(in the rows, 128 means zero)
Each path is a new rotation, seen through one point. The rows after it are directions, each followed by how far the rotation turns it, in degrees per step (0 if it stays put).
Each turn is a multiple of 5 degrees from 10 to 175, or 0.
Each row of a path follows its step; steps can be skipped.
path 1
step 0: [139 130 128 133 124 136 123 123 131 128 118 130 128 118 133 128 131 128
 124 132 123 124 130 130 120 123 132 129 133 130 131 135 131 133 127 115
 128 116 126 131 135 144]
step 1: [125 123 126 135 133 120 121 131 123 123 133 131 131 131 136 137 126 127
 132 126 125 128 129 121 141 122 130 118 133 126 132 135 133 127 125 123
 109 122 132 134 125 134]
step 3: [136 133 126 131 131 138 141 132 138 120 124 124 129 128 116 135 129 130
 131 133 127 138 131 129 125 132 130 119 141 128 118 127 130 130 130 123
 136 122 128 131 131 131]
step 7: [122 131 132 125 118 124 136 129 125 127 134 121 124 123 119 133 121 131
 132 118 126 140 120 118 133 128 126 119 117 124 125 119 134 128 128 136
 127 126 129 125 132 135]
step 13: [118 133 132 135 132 126 136 138 119 133 118 125 129 133 129 129 125 128
 120 127 136 129 130 116 125 123 130 129 134 120 140 118 128 130 119 123
 128 129 119 134 124 132]
step 21: [126 123 132 126 134 125 129 129 128 127 118 125 122 121 128 129 124 132
 123 127 119 130 120 119 130 132 123 127 133 108 121 128 137 124 124 129
 126 119 131 131 128 140]
step 22: [127 136 123 145 139 129 129 133 127 131 128 124 122 122 125 126 126 127
 129 133 139 126 133 120 124 122 126 117 135 124 137 133 135 126 124 123
 133 128 121 134 122 128]
step 23: [122 140 128 135 127 137 128 130 131 123 129 125 129 119 131 138 129 126
 125 123 117 133 143 127 134 120 127 125 128 137 129 130 120 133 137 131
 124 125 122 134 135 130]
step 25: [131 123 115 136 123 131 127 127 126 123 132 124 118 130 118 127 123 134
 129 122 136 125 133 122 129 135 127 134 133 126 123 124 140 129 119 124
 131 136 118 124 135 132]
Speeds:
[126 131 125 126 131 130 128 130 130 129 127 127 126 128 128 128 127 127
 127 129 129 128 128 126 129 126 127 130 130 126 126 127 126 130 131 129
 129 129 131 129 125 128] -> 40
[124 128 127 129 129 126 126 127 131 127 126 127 128 129 127 129 131 129
 127 130 125 128 131 127 128 129 128 128 132 129 129 128 129 125 127 128
 128 126 125 130 127 128] -> 35
[130 130 126 130 124 128 126 131 129 126 129 126 124 129 128 125 129 125
 126 128 128 128 127 129 127 129 127 128 128 128 132 127 128 128 127 128
 129 130 126 130 126 127] -> 125
[129 125 128 129 131 127 127 129 128 128 130 126 129 126 130 128 124 126
 125 127 130 126 127 126 128 130 128 129 129 125 126 129 128 127 128 126
 127 129 125 130 128 124] -> 90
path 2
step 7: [117 123 126 122 126 126 141 134 119 129 116 121 123 125 127 127 121 135
 128 127 135 128 125 125 124 130 129 117 129 127 131 129 122 132 125 129
 125 120 123 125 133 137]
step 9: [118 121 126 128 121 130 147 128 126 127 130 135 123 124 126 129 125 126
 126 131 139 123 116 131 131 129 130 127 126 136 130 128 132 134 133 123
 127 122 127 124 129 135]
step 14: [122 119 139 124 132 131 135 129 133 126 117 128 118 124 117 122 133 134
 128 129 140 122 127 124 123 126 121 127 128 131 131 136 129 130 124 132
 129 130 121 130 126 130]
step 15: [121 125 126 131 123 125 138 129 133 122 126 130 121 129 126 122 119 135
 123 131 143 122 119 128 127 124 132 132 131 128 136 129 120 135 127 124
 128 130 129 129 128 139]
step 19: [119 120 134 121 134 128 142 124 114 125 125 129 127 127 127 124 120 131
 136 126 132 121 132 128 126 130 121 129 128 135 122 119 125 135 130 124
 131 124 127 127 129 134]
step 21: [120 122 136 134 117 132 136 130 123 121 125 128 122 132 128 126 126 140
 129 134 139 121 131 133 127 129 124 129 130 138 130 127 124 130 133 126
 126 134 130 127 134 137]
step 24: [119 125 140 125 131 122 130 128 130 127 119 122 128 124 127 126 128 131
 121 133 137 126 126 127 127 125 124 121 122 126 138 117 122 134 124 133
 123 126 125 124 136 139]
step 25: [119 119 125 120 136 125 140 128 124 131 121 129 122 123 126 125 127 133
 131 122 135 118 121 116 129 124 127 128 127 134 129 130 123 137 126 129
 127 120 132 125 130 134]
step 27: [114 117 136 126 123 130 137 133 127 129 132 130 118 131 120 128 123 124
 124 131 134 121 128 130 129 137 125 130 126 137 129 132 120 133 132 130
 124 125 132 126 128 137]
Speeds:
[124 130 130 128 130 127 127 129 129 127 126 126 128 128 129 130 124 128
 130 131 125 130 129 128 127 131 126 130 129 128 130 128 128 127 129 128
 127 128 131 129 130 129] -> 130
[130 128 130 130 130 129 126 127 130 129 126 128 125 131 129 129 130 131
 124 128 130 128 129 129 130 128 129 128 126 129 126 129 126 126 127 127
 128 127 131 129 130 131] -> 110
[128 130 128 127 129 124 128 125 128 129 129 128 128 131 129 128 125 127
 125 128 129 127 129 131 128 127 130 131 126 125 131 125 129 129 126 128
 128 129 128 129 126 128] -> 160
[128 127 129 126 129 125 126 127 127 128 124 125 127 128 131 126 127 128
 131 126 127 130 127 128 130 125 128 127 127 128 125 127 128 130 127 130
 128 125 126 127 127 129] -> 60
[130 127 128 128 129 128 126 129 132 126 128 129 126 128 126 125 124 126
 127 128 129 128 129 127 127 130 126 129 130 127 126 128 125 128 128 126
 131 127 127 129 125 127] -> 25
[127 126 125 127 127 129 128 129 125 129 131 127 126 128 129 128 124 130
 129 129 128 126 130 127 131 126 131 130 131 130 126 129 127 128 128 127
 129 129 130 127 128 131] -> 175
path 3
step 3: [131 130 130 137 132 124 131 117 124 123 131 136 131 126 118 115 120 131
 131 129 124 126 127 125 135 129 126 126 136 123 127 125 124 125 141 124
 135 117 121 131 124 129]
step 4: [129 130 129 139 131 125 139 124 127 129 130 131 125 132 125 125 126 124
 120 131 130 127 126 129 130 121 121 127 140 123 125 132 131 124 141 134
 123 112 133 130 136 125]
step 7: [127 130 130 134 131 125 122 127 123 127 132 123 121 123 126 133 120 125
 119 126 127 124 127 120 131 130 120 135 128 135 125 129 126 130 131 124
 130 114 129 120 110 134]
step 11: [132 128 129 129 130 132 129 123 122 127 130 116 132 118 129 129 123 138
 129 131 127 140 128 123 123 134 112 119 131 123 121 126 131 122 134 130
 126 122 131 128 121 127]
step 12: [143 126 132 134 121 130 134 119 118 128 137 122 129 125 128 123 126 130
 128 138 131 132 127 131 129 130 123 127 118 120 126 123 124 129 140 129
 132 125 128 133 123 122]
step 15: [136 137 123 125 129 123 123 120 125 137 124 129 132 125 125 131 127 134
 123 132 117 125 132 127 126 127 121 136 127 118 122 124 140 133 126 135
 136 119 135 125 129 132]
step 18: [128 127 135 120 137 134 131 126 130 128 127 128 137 130 128 127 124 133
 127 127 136 123 131 126 135 125 124 135 133 128 115 120 134 126 134 122
 124 120 121 114 127 122]
step 25: [126 128 127 128 130 125 133 124 128 129 130 132 131 129 129 135 122 120
 116 137 130 129 139 119 127 132 118 133 130 134 114 118 129 130 126 124
 136 124 133 137 126 125]
step 27: [130 120 127 122 131 136 132 126 130 129 134 123 134 134 134 135 128 128
 118 136 129 134 121 120 129 131 131 127 125 128 119 133 132 132 134 128
 128 112 131 124 131 118]
Speeds:
[128 131 130 127 128 127 131 128 128 129 130 132 128 129 127 129 127 125
 131 131 127 129 127 126 126 126 130 130 129 128 128 129 130 129 128 129
 132 126 129 129 128 129] -> 35
[126 130 130 129 129 127 129 125 127 131 127 127 127 129 126 125 127 128
 128 125 127 124 127 130 128 126 129 127 128 128 126 130 128 127 126 125
 128 127 129 126 130 127] -> 25
[128 126 131 128 128 127 131 131 127 130 129 126 128 129 130 125 125 127
 129 129 131 127 130 126 129 128 126 129 129 125 130 126 128 125 125 128
 127 129 130 128 128 128] -> 55
[129 129 127 127 129 128 127 130 130 129 124 129 132 129 129 128 128 125
 129 128 130 129 126 129 128 126 127 128 126 128 131 128 127 127 127 128
 126 124 127 127 129 125] -> 80
[127 128 130 130 127 127 126 128 125 130 127 125 131 131 128 128 129 126
 128 129 128 129 129 129 127 132 130 125 128 131 128 129 130 128 128 129
 129 127 130 128 126 127] -> 20
